-0.34,-0.14,+0.24,+0.29,-1.48,+0.58,-0.70,-0.50,+0.39,+0.19,-0.28
+1.90,+0.09,+0.26,-0.75,+2.19,-1.04,+0.54,+0.53,+0.02,-0.18,+0.29
+2.06,+0.11,+0.28,-0.79,+2.29,-1.12,+0.56,+0.53,+0.04,-0.16,+0.28
+7.49,+0.49,+0.53,-0.68,+4.80,-4.31,-0.22,-2.08,+0.66,-0.97,-1.62
-0.26,-0.09,+0.11,+0.20,-0.88,+0.36,-0.44,-0.30,+0.18,+0.12,-0.16
-0.30,-0.27,+0.41,+0.28,-2.23,+0.84,-0.99,-0.77,+0.76,+0.23,-0.39
+1.74,+0.09,+0.21,-0.71,+2.09,-0.97,+0.52,+0.54,+0.03,-0.15,+0.31
:
-0.34,-0.14,+0.24,+0.29,-1.48,+0.58,-0.70,-0.50,+0.39,+0.19,-0.28
+2.06,+0.11,+0.28,-0.79,+2.29,-1.12,+0.56,+0.53,+0.04,-0.16,+0.28
-0.26,-0.09,+0.11,+0.20,-0.88,+0.36,-0.44,-0.30,+0.18,+0.12,-0.16
+1.74,+0.09,+0.21,-0.71,+2.09,-0.97,+0.52,+0.54,+0.03,-0.15,+0.31

-1.52,-7.76,+5.36,+3.16,-3.06,+0.77,-2.63,+1.74,+3.33,-0.76,+4.56,+0.66,+2.70,-4.19,-2.06
+0.99,-5.26,+4.54,+0.20,-1.59,+0.56,+0.87,+0.30,+0.24,+1.72,+3.45,+5.83,-2.05,-2.45,-8.14
-4.36,+2.39,-4.21,-0.67,+6.30,-3.60,+3.61,+0.69,+2.54,-3.90,-0.66,-7.52,+2.06,-2.04,+1.65
+3.73,+1.17,-3.18,-6.63,-4.99,-0.94,-4.30,-1.52,-3.30,+5.37,-1.15,+4.67,-0.21,-1.62,-1.45
-1.28,+2.64,-4.66,-4.05,+6.92,-1.64,+4.80,+3.27,-2.15,-2.22,-0.56,-3.97,-3.04,+2.19,-3.99
:
-1.52,-7.76,+5.36,+3.16,-3.06,+0.77,-2.63,+1.74,+3.33,-0.76,+4.56,+0.66,+2.70,-4.19,-2.06
-4.36,+2.39,-4.21,-0.67,+6.30,-3.60,+3.61,+0.69,+2.54,-3.90,-0.66,-7.52,+2.06,-2.04,+1.65
-1.28,+2.64,-4.66,-4.05,+6.92,-1.64,+4.80,+3.27,-2.15,-2.22,-0.56,-3.97,-3.04,+2.19,-3.99

+5.92,+3.98,-3.95,+0.08,+2.77,+0.25,+2.19
+5.55,+4.05,-3.90,+0.13,+2.97,+0.36,+0.98
+5.55,+4.05,-3.90,+0.13,+2.97,+0.36,+0.98
+6.53,+4.45,-4.51,-0.13,+3.06,+0.61,+1.89
:
+5.92,+3.98,-3.95,+0.08,+2.77,+0.25,+2.19
+5.55,+4.05,-3.90,+0.13,+2.97,+0.36,+0.98

+0.83,+0.92
-3.02,+2.43
-1.38,+0.59
+5.86,-2.46
-0.72,-2.06
+2.45,-3.77
-1.19,+0.76
-2.33,-0.18
+1.47,+2.34
-0.16,-2.06
:
+0.83,+0.92
-1.38,+0.59
-0.72,-2.06
-1.19,+0.76
+1.47,+2.34

-2.01,-1.36,+0.64,-1.61,-6.14,-0.89,-2.34,+1.35,-1.66,-2.20,+1.90,+0.58,-1.90,-0.26,+3.67,-2.01
+3.92,+0.65,-0.44,-1.26,+0.56,-0.19,-1.42,+0.99,-1.86,+0.70,-6.08,-1.17,-1.87,-2.05,+3.64,+1.87
+0.74,+2.51,-2.40,+1.55,-2.52,-2.60,+6.10,-1.27,-0.23,+1.27,-2.00,+0.43,+0.68,-2.66,-1.57,-2.24
-3.81,+0.09,+0.03,+1.49,+4.05,-1.01,+2.30,+0.00,+0.50,-0.18,+0.96,+1.21,-1.44,+4.71,-3.60,-2.81
:
-2.01,-1.36,+0.64,-1.61,-6.14,-0.89,-2.34,+1.35,-1.66,-2.20,+1.90,+0.58,-1.90,-0.26,+3.67,-2.01
+0.74,+2.51,-2.40,+1.55,-2.52,-2.60,+6.10,-1.27,-0.23,+1.27,-2.00,+0.43,+0.68,-2.66,-1.57,-2.24

+3.29,+1.52,+0.85,+4.67,+1.66
+0.34,+5.65,-6.04,-0.72,+2.22
+3.37,+2.41,+1.32,+4.64,+2.06
-6.11,+3.52,-5.74,+2.74,-0.15
+0.19,+2.97,+1.54,+3.60,+2.07
-2.70,-0.65,+2.13,+8.04,-0.72
+3.36,+1.66,+1.51,+4.72,+1.94
-5.17,+3.11,-5.80,+2.76,-0.34
-4.68,-1.31,-0.73,-4.79,-2.90
+0.35,+2.81,+0.88,+3.34,+1.42
-4.09,-3.62,+6.96,-0.23,-2.27
:
+3.29,+1.52,+0.85,+4.67,+1.66
+3.37,+2.41,+1.32,+4.64,+2.06
+0.19,+2.97,+1.54,+3.60,+2.07
+3.36,+1.66,+1.51,+4.72,+1.94
-4.68,-1.31,-0.73,-4.79,-2.90
-4.09,-3.62,+6.96,-0.23,-2.27
